One vector is turned by the same rotation once a tick. Each row is the vector after some number of ticks, and that number follows the row.
The counts run from 0 to 384.
[  6   7 -19   0  -3   6  18  -8  13 -13  -8 -11  -9 -11 -11  -8   6  -7
 -18  16  -5 -12   2   3  13  20 -18   3 -18 -10   5  17  29  21 -16  -2
   2  20   9   3  13   0 -24   1 -22  -3  13  22 -16 -19  -3  10  21  11
  13  18   5   0  14  -4  -5 -25]  324
[  6   3   4 -12  -2  -1  24  -3  16   7   4  -4   2  -7   1  -5  -6 -12
 -14   8 -22  -2  11  22  11  21   2   3 -20 -16  17  20  17   6 -24 -17
   2  22  -2  -2  26   0 -21   5 -22   9  10  11  -9 -14  21  16  23  -7
 -17  17   3 -10  21 -19  -9 -15]  42
[  2  -5  13 -12   2  20  24   0   6   0  -7  14   4   4  -2  18   3  -7
 -24  10 -22 -21  12  13 -13  -1   1  -7 -20 -12  16  10  10   8 -23 -28
 -10  16 -19   3   5  -6 -16  14 -18  19  -3  12 -11  -1   3  16  16   5
 -25  10  15   3   8 -17 -20 -16]  348
[ 18  25  -7  -6   3   9  26 -25  20  -2   0 -13 -12 -17  -5  17  -3  11
  -9  -2   2 -20  19   5 -21  12 -14   9 -14  18  -6   0   4  11 -18 -18
  -8  32   2   6  17   5 -13  14  -8 -16   8  15 -15 -25  -2   3   6   4
   4   4  14  10  10   5 -16 -29]  372
[  8  25  17   7   6  19  23  -6  10 -13   0 -11  -3 -15  -3  12  14  -1
 -15  17   0 -16  13  24 -20  11 -24  -9   7   5  14   1   4  -3 -29 -17
  -7  19  -6   5  16  -2  -6  20 -10 -20  10  14 -11 -18  -3   7   8  -1
  -5  -2  30   4  16   1 -15 -13]  282
[  4   6   7  -5   2  12  28 -12  23  -5  -2  -6  -4 -15 -21  27  10  -1
 -12   8 -11 -23  10   3   4  18   9   4  -6   0  10   3   7  -1 -19 -17
 -25  15  -4   7  11   6 -14  27 -13  13  12  12 -25  -9   9   7  10   7
  -3  23  -1  14  13 -23 -22 -14]  91
[  2   0  -5  -6   0   8  26   3  12 -15  -5  -2  -5   1  -9  -7  12  -1
 -21  13 -17 -18   4  13 -20  18 -10   9 -31  -2  18  -3  11  21 -18 -14
 -12  13  -1  -1   4  -6  -8   3 -16   8   7  32 -19   0 -12  11  -1   3
  -6  22   9  12   5  -9 -23 -35]  340
[  9  31  -8   0  -3  21  19 -13   6  -3  -5   7  -3  -2  10   3  -1  13
 -13  13  -5  -5  11  17 -18  -1 -27   5 -13  -5  -6   6   5  21 -23 -17
   4  22  -1  14  20 -10 -21  15 -28   0  12   7  -6 -19 -17   4  13   3
   3  -8  19   4  14  -1 -18 -21]  205
[  1  -1  -3  -8   2  21  19   0   4   3  -2 -11 -10  -9  -1 -12 -13 -12
 -18  12 -10 -20  12  20  12  12  -1   2  -5 -10  25  22  17  17 -23  -9
 -17  16   4   8  15   1 -27   5 -21  11   2  25   0 -20  13  14  30 -11
 -15  18   0   1   9  -7  -2  -4]  318
[ 15   7  -8 -11   4  16  21   8  11  -4  -2 -14  -3 -17   5 -15  -8 -16
 -14  22 -11 -18  -5  20  -4  15  -3   1 -26  -5  18  19  24  10 -19 -18
  -7  25  13   3   5   2 -17 -12 -15  -4   5  17 -14 -13   9  14  19  -3
  -3   2  21  -4  19  -7 -12 -20]  321
[  0  14  13   4   6   1  26  -5   7  -4  -8  -8  -6 -13   2  12   5   4
  -3  27   1  -7  18  17  -4   3   1   4  -6  -3  10  27  12  -3 -26  -6
  -2  25  -9   2  30  -1 -18  33 -23  10  -2  11 -12 -23  18  14   4 -16
 -23   4  16 -12  19  -6 -20   0]  288
[ 11  13  17  -7   4  13  26  -6  20 -12   1  -2  -1 -15 -14  21  11  -1
 -11   9  -9 -27   2   9 -22  15   1   1 -14   6  15  -4   1  -6 -18 -28
 -15  21  -2   3  11   0   3  19 -12   1  13  10 -21  -9   5  14   4   5
  -2   6  17  17  20 -16 -24 -25]  93
[ 11  19  -2   2 -10   5  18 -25  23 -12  -4   1  -3 -12  -3  38  11   7
 -17   4   3 -19  18   4 -16   4 -24  -9  -4  -1   8  -3   8  11 -17 -15
   0  14 -11   4  19   3 -25  25 -16  -4   9  14 -17 -12  -8  12   7   7
   4   1  11   5  22 -10  -8  -7]  97
[ -2   5  -9 -13  -7   9   8  -6   7  -1 -21   6  -2   6  -7  18   1  -4
 -15   4 -17 -22  12  -5   1  -3  -6  -1 -27 -19   2  18  22  20 -24 -24
  -7  20 -12   9   9  -5 -30  13 -22  21 -10  16 -21 -11   0  25  18   2
 -19  12  11  -8   3  -4  -4 -14]  70
[  5   4 -13  11   7   5  29   1  -2 -18  -9 -12  -1  -4 -10 -15   9  -6
 -29   8   1 -26  12  13 -18  16 -21  -3  -7   4   6  17  21  23 -27   8
  -2  16  -4   1   1 -11  -8  14 -24  -7   0  22  -6 -16 -16  10   4  12
   5  16  25   8   1 -10  -9 -30]  156
[ 18  31 -15 -12  -2   5  29 -11  14   0   3  -8  -5  -9   5  14 -12   0
  -3   7  -1 -16  12  10  -7   5  -7   4 -11  14  -5  12  13  16 -35 -23
 -10  26   3   9   9  12 -26  14  -6  -3  -7  -1 -15 -16   1   8   6 -17
  -7  -2  28  -7   8   2 -16 -19]  382
[ 17   7 -12  -8   4  16  18 -12   7  -4   6  -3   1  -5  -6  -2   2  -7
 -22  -8  -6 -18   4  12  -4  17 -23  -3 -12  -9  11  11  19  22 -25 -16
  11  20   8  -2  19  -9 -14   4 -21 -12  16   5  -5 -21  -2  12  28  13
  15  10  15   0  22 -15  -7 -26]  48
[ -3  13   8  -7   5  10  29  -9  10  -6   5   1 -10   0  -1   1   2   7
  -7 -10   0 -24  13  29 -28   8 -13   9   9  10  18  -1  -4  16 -24 -21
  -8  21  -7   4  26  -5  -9  29 -20   8   5  17  -7 -13   6  17  -4 -20
 -17   3   8  16  18  -3 -14 -10]  112
[  7   6  -5   4   0  14  18 -13   0  -4 -14   0   1   5  -7  15   8   4
 -30   4 -12 -20  25   5 -17   2 -19  -4 -23  -8  -6  16  10  17 -22  -9
  -1  16 -13   8   6 -13 -18  15 -22  -4  -4  20  -8 -11 -21  13  16  19
  -7   7  18   5  -4  -1  -8 -24]  344
[ 18  18 -13  -3   1  16  27 -30  18  -5   3  -6 -13 -10  -6  20   1  17
 -11  -6   2 -23  19   3 -15  10 -10   6  -5  18   2  -4  10  21 -15 -14
  -9  22  -2   7  20   4 -16  19  -9 -12   5  13 -14 -25  -5   3   7   1
  11   8   9  11  12  -4 -14 -21]  373
[ 10  17 -18  -5  -6  10  35 -21  11  -3  -8   1 -10   0  10   8  -6   9
 -15  24  -2   0  20  11   5   0  -7  -3 -11  -5   1  11  24  24 -19 -20
  -1  22  -2  -3  12  15 -31  14 -18   6   7   9 -15 -14   2  -4   6  -7
   1   9  11  -4   9  -3 -20 -17]  196
[ 10  27  -7   4   5   1  33  -8  10  -1   4  -8  -3 -16   6  -4   6  -3
 -12  29  -7  -7  11  20  -6  12  -2   3 -22   6   2  20   9  12 -35  -2
  -8  15  -7  13  26  -2 -19   4  -9  -6  -6   4  -9 -13  -4   3  16   0
 -10   1  25 -15   0  -6 -21 -26]  27
[  7  29 -10 -11 -10   9  26  -3  26   3   6  -1  -2 -16   1  -2   4  -5
  -7  23  -7  -8   4  20  -4  12  -5  15 -27   2  12   0   6  22 -27 -11
  -6   9   1  12  21   1 -29  -4 -17  10  11  12 -15   0 -13   7   7 -10
   0   5   6   1  14 -20 -21 -23]  213
[ -1  -4 -10 -21   8  16   4   1  15  -8   0  -4 -15   2 -21  -3   5  -2
 -13  -5 -17 -24   1   5  -5  18 -16  11 -19  -3  16  -1   7  18 -20 -13
 -10  21   9   4  18  -3 -19   8 -10   9   2  35 -13 -17  -8  16  11   1
 -12  28   7  12   8  10 -13 -25]  63
[ 11   7  -5  -3   5  10  27   2   2  -2  -3  -5  -4 -10  -4   3  13 -22
 -23  26   1 -24   4  14 -13  -1  -3 -13 -18  -2   3  23  23   6 -36  -5
  -1  10 -18  -3   5   4 -18   0 -14  -9 -10  12 -14   1  -2   9  21   8
  -8   7  30  -5   6 -16 -15 -26]  165
[-10   7  -7 -11   0   3  25  -4  12  -6 -17   8  -7  -2 -13  15  13 -10
  -9  11   0 -32  -2   2  -3   5  11  -4  -9   2  10  18  20  18 -15 -18
 -17  13 -15   6  11   0 -23  16 -19  23  -7  15 -35  -1  20  21   1  -8
 -19  14   2   2  14 -11  -6 -15]  258
[ -3   1   1 -13  10  10   8   2  10 -13 -13   4 -11  -1 -17   2  11  -4
  -6  -8  -2 -38  -6   2 -25   8 -10   8 -12  -1   3  12   8   5 -15 -22
  -5  24  -1   2   9 -11  -6  23 -29  14   4  22 -23 -15  10  29   4   0
 -10  10  15  15  21  -2 -11 -22]  249
[  3  12   6  -9  12  14  28   3   8   2   8  -9  -6  -4  -9 -27   3 -11
 -14  -3 -19 -16  -1  29  -8  24  -7   4  -8   4  14  14   8  10 -30 -19
  -8  25   5   8  25 -10  -4  -2 -12 -15   7  16  -4 -16  10  16  22  -6
 -11   9  13   8  12   6  -8 -26]  310
[  0  19  -1   8  -9  17  30 -17   5 -11  -9 -13 -16 -12   5   9   3  -2
 -21  28  -1 -13  21  20  -8   0 -18 -12   4  -2  13   8  22  14 -17 -13
 -12  19 -12   4   8  14 -24  14 -15 -12   4  29 -11  -8   0  -1   5  -6
  -6   4  15   5   9  12  -5  -5]  7
[  3   2   1  -3   1  12  25   2   8   1  -2  -4  -7  -9 -11   5   9 -22
 -27  27  -4 -21   6  18 -12  -1  -9 -15 -12  -6  12  16  22   6 -38  -6
  -6   4 -21  -1   7   8 -23  -4 -11  -4  -7  22 -11   5  -2   7  18   3
 -14  10  28  -5  11 -10  -8 -16]  164
[ 12  20  -3  -4 -18  14  25 -10  17  -5  -5   2   4 -14   1  29   3 -11
 -21  18  -5 -28  12   9 -14   1  -5 -12 -14  -7  11   4  17  11 -18 -23
 -11   5 -12   4  -3   9 -32   6 -18   5   6  11 -24   7  -6   7   7   2
  -3  -1  14   5  16 -21  -9 -13]  86
[  0  -2  -3   5   3  19  20 -11  -3  -6 -13   5  -2   7  -9  15   5   8
 -30  -1 -12 -23  29   3 -15   1 -15  -3 -15  -4   1  16  12  20 -25  -4
  -8  13 -16   7   5  -9 -25  21 -23   8   0  23  -8 -16 -16  10  21  14
  -7  15   9   9  -7 -10 -11 -17]  345
[ 19   6 -14  -8   2  15  22 -10  12  -2  11  -8  -2  -7  -8  -6   2 -10
 -24  -8  -8 -15   3  14   1  22 -20   0 -10  -4  14   6  17  20 -26 -11
   6  20   8  -4  20  -5 -17  -2 -14 -19  15   8  -4 -16  -6   8  27   6
  13  16  15   3  18 -17  -8 -29]  47
[ 11  11  -3 -24  -7  -1   9   3  25  -4  -1 -10  -7 -16 -12   9  -8 -18
  -9   4  -2 -24   5   9 -12   4 -10  -2 -22 -12  12   8  16   4 -29 -18
  -1  18   1  -8   0  13 -30   4 -17   9   1  27 -23  -1   1  23   2 -15
 -14  11  25   1  25  -6  -4 -11]  242
[  0  37  -7  -7  -4   3  20 -10  25  -1   3  -9  -8 -15 -11  -8   6 -14
  -6  -2  -5 -16  -7  20  -6  18 -24   2  11   0   2   7  12  12 -32 -12
  -2  19   1  13  27  -1 -19   4 -17 -15  13  14 -17  -8   0  11  10  -8
   2   0  14  10  17   5   2 -19]  125
[ 13  13   1  -8   2  29  28 -10   3  -4  -2  -1  -3  -4  13   8 -10  -2
 -15  17 -13 -11  14  20 -16  -3  -9  -8 -14   2  17   1  12  15 -21 -39
 -11  23  -5   7   7  11 -18   4  -7  -7  -2   9  -7 -13   3   3  11 -11
 -13   1  25  -2  13   8 -22 -15]  193
[  5  22 -13  -4   1   1  33 -17  10   8   2  -8 -13  -9  -5   6  -9  -4
  -8  -2   7 -23  16  15   0   4   2   4  12   6  -4  25  11  21 -39  -1
  -7  16 -11   8  20   8 -31  23 -20   5  -4   5 -15 -13  12   8   7 -20
  -9   8   8  -3   5  -8  -6  -8]  118
[ -2  16  -4 -10  -8  13   5  -4  13  -7  -9  -3 -14  -6 -17  18   9 -12
 -16   4   2 -37   4   4 -21  -4 -22 -10 -13   0   7   4  15  14 -29 -17
 -13  13 -10  10   6   1 -28  10 -12  -5  -5  30 -23  -1  -9  21   8  -5
 -12   0  20   6  13  15   6 -13]  253
[  2  19 -13  11   7   0  33 -17   5  -9  -2   0  -9  -5   2  -8  13  10
 -10   8   8  -8  14  16 -19  12 -15  10  -1  10   3  16   9  20 -21   5
  13  21  -7   1  39 -14 -10  22 -27  -6   5  12  -6 -21   3   9   5  -4
   3   7   9   1  18  -8 -14 -23]  295
